Each row of T is roughly a mix of the hidden directions of one of 3 groups.
T (102 x 10):
[[-53  28 -43 -13  28  13  13  31  16  16]
 [ 33  -8 -51  14  46  35   0  22   9  15]
 [ 11 -20 -55   3 -23 -17  22 -42  -9 -37]
 [ -1 -10 -18 -21 -59 -31  20 -49   4   5]
 [  9  25 -56 -21  25  28  38 -30   9   7]
 [-47  -1 -59 -32  29   8  -3   7  13  16]
 [  0 -22  39 -35 -46 -45   3 -25   0 -12]
 [  8  14  48 -14  33 -38   0  -7   7 -53]
 [-35 -49  -3  31 -20  12 -43  29 -12  16]
 [ 25 -10 -79   7  12  21   3 -23  -2   2]
 [ 29  26 -68 -11  37  17   6  -5   8  -8]
 [ 17  15 -47 -55  36  -4  -4 -12 -22 -19]
 [ 23  11   8 -17 -33 -40  32 -16 -29 -49]
 [ 30 -21 -64 -19 -15  -9  -6 -37  17 -20]
 [ 16   0 -24 -60  13   1  45 -36  14   1]
 [ 23 -15 -57  34 -40 -19  24 -10  -4 -18]
 [-25  13  66 -14  23   4 -38  21 -10 -15]
 [  8 -18  17   6 -33  38   2 -56   2  41]
 [-30 -56 -25  31 -42  16  11 -11 -10  11]
 [-17  27  23  34 -14   1 -48  48 -19  16]
 [-27 -23  -4  -4  12  58   5  40 -39  12]
 [ 51  -1  -3  37 -55  11 -19 -19 -14  11]
 [  1 -24 -58 -11 -45   1   7 -44   4  -1]
 [-35 -19  64 -20 -22   2 -31 -10  23   3]
 [ 23 -36  38  33 -48  -8 -33   1 -20   2]
 [-36  13   2  35  15  49  14  46   1  22]
 [-29 -19  76 -18 -17 -11  -9  12 -13  -8]
 [ 20   0 -77  -3  24  10   7  -5  -7  30]
 [ -3 -10 -21 -23 -20 -26  13 -51  -1 -57]
 [ 18   8 -55  -7 -46  11  19 -46  -1   2]
 [ 12  31  38  29  28 -21  19  -6  42  38]
 [-14  10 -26 -36  49  11  24 -49  12 -16]
 [ 20 -20 -41   7  51  45  23  13   7  16]
 [ -2  -2 -54   8  55   1 -32  23 -19  16]
 [-22  14 -46 -22  55 -26  -1  25  15 -18]
 [-23  18 -15  -5 -15  51 -21 -21  25  52]
 [ 54  18 -32  -7  26 -11  24 -37   3 -33]
 [-40   7 -68 -20  23  14   2  16  12  21]
 [-38  15  73  17  15   4 -10  24  -5   0]
 [-18 -18   4 -11 -72 -24   8 -38  -3   8]
 [ 34 -13 -43  13 -32 -36  31 -34  11  17]
 [ -2  32 -47 -22 -17  28  30 -41  11  26]
 [ 30 -33 -63  11  32   9  11  29  -8   1]
 [-18 -13 -27   0  -7  21  18 -50  25  55]
 [-22  31 -48 -30  24  -5  45 -22  18  -8]
 [ -9  11  50   3  16 -36 -29  53   1 -16]
 [ 14   0 -49  22  31  32  55   6  -2  -5]
 [  0 -23  12  -5  -4  36   2 -58   3  52]
 [-49   4  32  10 -22 -46 -14  39   8 -13]
 [-28  -3  58 -16  38 -20  15  34  24  -6]
 [ -9  -8  73 -33 -13 -29 -20   1  10 -12]
 [ 21  33   8 -30 -12 -28  28  35  -7 -51]
 [ 45   1  38  13 -11 -17   4 -51  -7 -38]
 [  4  10  -7  46 -21  23 -61  26 -22  -4]
 [-37 -11  10  43  -7  33 -16  39 -42  -2]
 [-43  -4  68  -9  15   2  -7 -18  12  27]
 [ 51 -33  15  33  -7  30 -33  -3 -34   0]
 [  2  19 -59  26   1 -24 -15  45  -6 -28]
 [-41 -23 -15   1  40  11  13  61   1  10]
 [-23  22 -37 -32   1  25  27 -54  15  12]
 [  4  12  -6 -35  59  16   6 -16  16 -49]
 [ 12  35 -23 -19  64  -2  34   5  12 -23]
 [-39  25 -18 -26 -16  26  -1 -41  28  39]
 [-51  14  22 -27  36  38 -22   8   7  27]
 [  4 -18  35 -39   9 -29  21 -40  20 -42]
 [-10 -23 -62   6  12  59   4  -5  -5   3]
 [-28   3 -26  31 -43  23  18 -16  -2  53]
 [ 13   9  14  48 -69  12 -15  -5 -15  -3]
 [-57 -47 -35  -7   4  22 -22 -17  -1  14]
 [ 16 -19 -31  12  63   5  21  40  -6 -20]
 [ -1 -31 -57  -5  22   2  17 -46   8  31]
 [-11  -5  51  -8  58  30   1  31   1  -8]
 [ 13  29 -46  14  -6  22   2  18   5  63]
 [ 16   6 -47  50   2   3 -26  44 -20  13]
 [ 34   9   4 -44  36 -24  14  17 -35 -37]
 [ 27 -17   5  -2 -72 -10   9 -37  -8  16]
 [-19   9  57   7  31  -1 -31  49  -6  -5]
 [-16 -45 -19  34 -11  52  31 -11 -13  17]
 [-29  20  25  22  25  11 -47  52  -2  12]
 [-45  22  69 -23  -3   5 -15  -2   4  -6]
 [-60 -12 -29 -29 -27 -22   6  23  13  28]
 [-10   9   2  -7  63   9 -44  39 -16  13]
 [-60  27  13 -23  30  27 -24  12  12  24]
 [ 28 -12 -73   2  24  20  25  -7  -6 -10]
 [ -2  17 -14  22  34 -20 -28  65 -19 -17]
 [ 15   6 -37 -10  46  37  48   2   2  24]
 [ 41 -47  46   5  13  -5   4  12  -9 -41]
 [ 43   7 -50  -7  23 -21  17   9 -27 -41]
 [ 17  41 -70 -30   1  -2   0   6 -16 -13]
 [-14  12 -12  18  55  -8 -24  52 -16  27]
 [ 12 -15  28 -40  -2 -31  31 -19   1 -56]
 [ -6  16 -40  44 -18  11 -51  29 -21  -3]
 [-16 -33  54   9 -12 -24 -28  47  -9   0]
 [-59 -18  -3 -23  -7 -53 -15  24  12  -9]
 [-44 -34   7  -5 -31  26 -12  11 -47 -29]
 [ 30  10 -57  33   9   6 -24  40 -20   8]
 [ 38 -13 -56 -21   5 -20  19 -14 -16 -41]
 [-32  17 -62   0  30  -8   4  27  31  18]
 [ -9 -45 -21  -6  27 -46  27 -15  18 -39]
 [ 37 -31  -8 -18  53 -13   2 -31  -6 -39]
 [-40   1  -3   4  47 -12 -29  57   5  -9]
 [ 34  10 -65  12  30   1  16  14 -22 -26]]
Here is one row from each group, named. Which group is each of the other rows in?
[-54  39 -21 -25  21 -18   9  36  22   6] | D
[  0 -20  22  12 -40 -51   2  -3 -35 -40] | A
[-46 -13 -37 -19  32  -9  13 -30  36  27] | G

[ 13 -15 -25  51 -18  47  19  28 -12  25] | D
[-60   3   5  29 -43  31 -22 -15  -6  14] | A
[-22  13  67   3  35 -12  -9  35   2 -19] | D
[  9  13  48  -9  30 -39   5  12 -14 -53] | A
[ 42 -14 -53 -19  12 -22  15 -17  -3 -43] | A
[-12   6 -21 -37   7   5  52 -27  39  35] | G
[-15  16 -60   6  15 -22 -40  16 -20 -34] | G
[ -5 -14 -14  21  39  53  12  42 -24  18] | A
[-27 -24   1 -10  31 -50 -21  48   2 -24] | D
[-46 -33 -31  10  31 -39  13 -10  33  -8] | G
[ 52  27  20 -31  22 -46   7  -2   5 -27] | D
